In the data rows, the value 128 means zero.
Here is a table of points, one per row:
[136 224 119  88 158 116 170 196 122 159  87 149 153  84 254  97 111 138
 120 153 136  83 219 128 173 116 139 177 128 127 152 117]
[108 119 124 104 109 116 163 155 155 139 104 141 152 109 168 159  82 111
 129 175 143 125 192 100 188 109 139 150 159  98  82 118]
[141 153  90   0 162 126  72 127 149  87 182  99 115 162 100 189 114 115
 140 129 128 111 141 188 121 127 117 146 144 132  85 120]
[108 107  65 122 138 147 134  89 115  95  82 153  86 164 155 102 133 109
 152  99 118 129 140 132  64 131 147  48 196 170 122 198]
[107 234  99  75 150 148 101 125 128 152 155 100 104 158  64 195  84 108
 112 140 157 168 188 130 175 185  82 244 176 126  28 116]
[102 152 148 158 146 102  69 115 133 145 166  73 102 114 161 141 121 138
 152 104 123 124 137 137 130 111 138 176 126 134  64 100]
[142 139  91 139 110 124  77  90 102  47 129 107 112 132 101 103 111 143
 104 105 118 144 107 117 112 101  82 149 156 122  57 151]
[170  98 112 157 173 102 130 116 134  98 137 183 114  91 199 189 107 141
 125 129 142 125 103 161 170 134 145 132 109 113 190 148]
[ 99  50 186 103 128 118 103 142 173 145 139 190 159 121 112 135  82 139
 147 189 136 119 162 109 129 116 158 173 148 142 113 169]
[174 136 103 145 154 101 143  68 150 129  43 159 177 172 155  71 136 132
 178  83 127 135 123 215 108 125 144 101 122 155 198 171]
[129 104  75 137 130 111 155 150 104 113 116 175 178 121 133 139 146 125
 150 157 146 124 139 109 174 103 148 132 141 129 104 148]
[153 113 149 142 144 200 112 136 119 164 169 111 169 133 100 128  88 159
 158 143 138 136 120 126  76 115 158  51 143 101 148  98]
[120 132  91 145 126 135 157 112 152 171 100 133 131 149 124  82 148 158
 153  95  98 123  98  99  74 146  90 138 120 117 106 154]
[146 144 108 106 115 164 158  90 143  74 205  89 124 158 186 129 104 138
 143 148 144 162 127 131  80 145 150 145 147 170  73 149]
[128 105 141 115 105 137 107  69 149  51 130 204 122 149  93  88  95 101
 136 136 149 135 155 115 144 157 109  53 112 173 201 175]
[145  90 122 135  72 104 141 135 118  99 106 108  96 128  81 176 118 130
 130 112 142 145 147 117 102 139 117 182  98 162 154  90]
[138 115 165 131 115 158  71  81 182  79 117 216 123 118 144 148 133 135
 135 139 131 147 190 158 129 124 182 112 113 108 186 208]
[131 127 163 176  95  55 119 147 134 248 149 127 145 102 169  81  92 124
 159  85 154 144 113  94 164 135 133 159 118 196 167 126]
[158 120 151 160 148  57 132 142 112 123 170 201 107  93 116 112 130 129
 129 100 156 125  90  91 125 155 145 115 114 144 234 183]
[ 92 122 120 165 115 165 120 180 108 167 173  91 141  85   1 113 132 156
 123 151 126 169 125 123 107 173  96 119 123  96 129 126]
[115  78 172 135 117 115 142 141 156 119 101 139 137 140 101  56 119 157
 152  86 176  84 129 117 148 142 150  68 122 165 126  95]
[ 84 179 168 180 128  99 169 109 108 184 168 127 161 120 151 125 132 114
  95  81 121  90 119 125 145 124 134 203 132 120 118 123]
[129 157 107 114 134 166 118 139 113 123 135 179  75 114 109 176  70 128
 131 162 129 120 117 113 124 134 118 154 141 101 110 142]
[111  93 133 171 134 131 119 149 136 145 148  42  87 194 195 153 174 140
  78  95 100 151 115 158 136 112  88 184 133 149 169 113]
[176 167 148 190 133  86 157 114 118  93 171 152 103  91 175 116 133  92
 128  83 132 125 126 156 126  75 143 131 107 175 207  94]
[133 105 145 146 120 161  77 161 143  82 118  53 132 131  83 102 144 131
 115 140 116 123 112 151 111 111 118 154 109 102 184 130]
[134  87 114 136 140  67 132 172 103 120 148 134 112 138  91 142  93 115
  86 131 112  98 142 128 105 167 145 153  83 105  68 110]
[119  73 129 163 118  93 171  91 129  47  82 131 107 133 129 127 212 155
 137  93 140 113 142 147 188 115 147  71 105 143 216 143]
[167  70  88 120 177 109 129 119 132 114 143 149  75 137 132 148 129 130
 157 197 118 150 113 149 171 100 150 145 122 146 150 121]
[115  75 154  88 127 175 110 141  97 193 144 102 117 137  74 153  76 130
 152 146 121 130 135 163  91 131 141 138 103  89 147 139]
[ 88 155 113 195 133  50  78 149 143 124 139  91  80 152 119  90 186 150
 110  91 124 183  82 131 123 130 100 104 193 119 111  78]
[144  91 142 113 117 189 188 131 100 128 146 163 170  98 121 190 100 117
 141 117 166 166 151 145 130 152 122  72 101 122  89 134]
[129  74  99  82 108 129 121 149 115 155 136 124 132  65 120  75 102 107
 125 105 140 104 127  91 187 173 151 120  93  87 150 137]
[124 104  93  61 108 157 154  75 114 133  64  97 169 129  95 127 119 138
 104 190  71 145 146 124  76  90 167  72 133  73  78 145]
[117 149  80 120 127 115 110 115 128 200 172 105 111 176 152 162 177 150
  84  75 117 124  73 118 138 112 117 146 134 140 115 116]
[149 196 141 191 118 124 173 172 113 119 162  24 106 144 124  72 173 145
  89 130 146 102  78 122 128 136 140  92 132 136  96  59]
[134 133 147 121 115 139  52 136 132 145 146 134 130 157 166 181 143 121
 120  83 117 119  83 134 133  78 106 135  99 136 110 169]
[151 139  72 110 117 150  94 100 153 131  64 126 109  73 166  97 109 128
  90 115 108 119 116 186  87 135  73  70 166 111 164 147]
[135 185  74 122 143 119 143  76 114  56 154  75 149 137 180 130 173 157
 151  90 121 125 121 137 121 133 125 140 134 157 118 109]
[117 172 112 127 137 100 187 127 139 163 145 178 122  40 127 143 130 124
 130 192 115 112 157 128 151 148 139 142 128 157 121 112]
[201 131 246 139 118 108  75 124 115 124 174  43 140 117 158 107 172 137
  66 124 139 133  81 147  91 119 135 118 115 117 164 139]
[127  86 100 125 127 169 153 126 158 143  70  78 156 127 118 174  98  98
 150 147  75 129  81 111  56 134 154 109 163 144 117 173]
[ 95 130 126 107 140 138 156  82 139 178 121  70  91 172 101  64 192 116
 107  85 140 171 113 149 113 118 107 145 147 109  75 162]
[ 81 144 134  63 118  61 141 118 101  93 143 120 102 184 107 172 175  93
 142 159 110 149 124 115  64  97 104  47  82  62 150 115]
[110 188 101 139  90 121 185 120 160 146  30 145 170  74 155 112 121 145
 138 168 128 145 170 146 119 127 202 128 159 140  83  82]
[ 83 102 167 174 160 178 160 169 141  93  69 144 147  81 114  80 106 131
 107 114 114 132 116  34 161 175 124 154 123 159 103  70]
[112 119 172 106 122 100 128 122 120 151 113 124 166 145 125 132 116  91
 137 153 141 111 124  50 109 170 138 156 121 116 103  31]
[165 156 147 123 100 175 123 131 161 174 141 174 155 154 186 113 210 122
 110 123 124  98 122 126 171 103 159 132 141 112  98  65]
[121 119 134 105 126  99 121 115  89  86 182 128 126 188 208 158 154 115
 132 159 150 143 100 188 120 129  74 161  93 153 100 124]
[103 121  98 174 129 159 103 129 139 139  90 144  98 138 133 119 125  96
 149 175  85 106 119 118 134 166 118  95 164  78 111 105]
[107 121  86  94 122 100 101 104 106  95 106 136 114 169 179 168 162 140
  89 173 132 167 121 125 159  96 152 127 134 152 140 142]
[110 127  70 132  98 127 133 162  90  86  94 111  96 134  78 133 110 124
 130 127 106 161 154 135  92 132 133 110  80 120 128 110]
[200  97 152  84 139 150 121 177  94 196 144 147 155 106 145 134 155 119
 137 102 141 133 163 125 137  88 166 106 124 102 109 161]
[ 73 136 191 123 110 207 145 144  83 155 182  93 182 109  27 142  94  96
 123 117 133 132 112 141 111  94 133  90 103  94  80 137]
[155 132 172 168 135 165 132 159 151 176 201 109 124  56 166 132 114 138
  98  75 174  91  84 128  91 136  80 177 141 143 130 160]
[134 162 156  75 154 135  99 118 143   0 126 210 162 131 125 120 114 138
 143 145 163 136 169  97 144 153 137 109 102 114 185 156]
[128 128  43  79 129 127  89  92 157 152  68 175 134 158 102 132 120 106
 145 132 119 101  94 146  75 126 129 135 163  90 133 142]
[130  98 124 246 133 147 139 137 155 148 101 137 163  79  40  65 122 138
 100 131 156  86 174  83 138 143  98 122  99 163 170 104]
[109 106 196  99 118 145 158  81 163  49  94 180 144 110  71 143 162 107
 165 117 103 148 143 133 158  84 143  94 133 192 197 161]
[168 180 185 199 157 130 134 155 127 175  99  95 122 125 183 119 152 132
 131 146 144 104 150 105 168 194  90 138 131 122 144 107]
[118 150 141 140 164 127 138 149 139 148  93 156  93 164 109 113 120 152
 128 189 124  98  53 113 152  81 136 112 104 122 108 136]
[128 125 139 133 108  90 146 179  92  96 154 103 109 161 109 171 117 119
 146 114  70 137 142 132 186 103  89  92 139  52 151 116]
[106 144 134  82 119 151 126 144  73 228 126 107 119 132 102 117  94 155
 139 116  92  96 154 115 151 150  70 210 143 163  48  85]
Along one direction, these points spread out more than along any other. Take the direction at right angles to it along which they spread out most. Go by this last direction. For each point below, how far along it does it lie, from 0 to 99? 50 is the average, and the first point above lies past it. One standard deviation of the points above along it is 16.
[142 139  91 139 110 124  77  90 102  47 129 107 112 132 101 103 111 143
 104 105 118 144 107 117 112 101  82 149 156 122  57 151] 36
[108 119 124 104 109 116 163 155 155 139 104 141 152 109 168 159  82 111
 129 175 143 125 192 100 188 109 139 150 159  98  82 118] 41
[145  90 122 135  72 104 141 135 118  99 106 108  96 128  81 176 118 130
 130 112 142 145 147 117 102 139 117 182  98 162 154  90] 49
[134 162 156  75 154 135  99 118 143   0 126 210 162 131 125 120 114 138
 143 145 163 136 169  97 144 153 137 109 102 114 185 156] 45
[110 127  70 132  98 127 133 162  90  86  94 111  96 134  78 133 110 124
 130 127 106 161 154 135  92 132 133 110  80 120 128 110] 34
[135 185  74 122 143 119 143  76 114  56 154  75 149 137 180 130 173 157
 151  90 121 125 121 137 121 133 125 140 134 157 118 109] 54
[129 104  75 137 130 111 155 150 104 113 116 175 178 121 133 139 146 125
 150 157 146 124 139 109 174 103 148 132 141 129 104 148] 47
[201 131 246 139 118 108  75 124 115 124 174  43 140 117 158 107 172 137
  66 124 139 133  81 147  91 119 135 118 115 117 164 139] 73
[146 144 108 106 115 164 158  90 143  74 205  89 124 158 186 129 104 138
 143 148 144 162 127 131  80 145 150 145 147 170  73 149] 39
[117 172 112 127 137 100 187 127 139 163 145 178 122  40 127 143 130 124
 130 192 115 112 157 128 151 148 139 142 128 157 121 112] 55
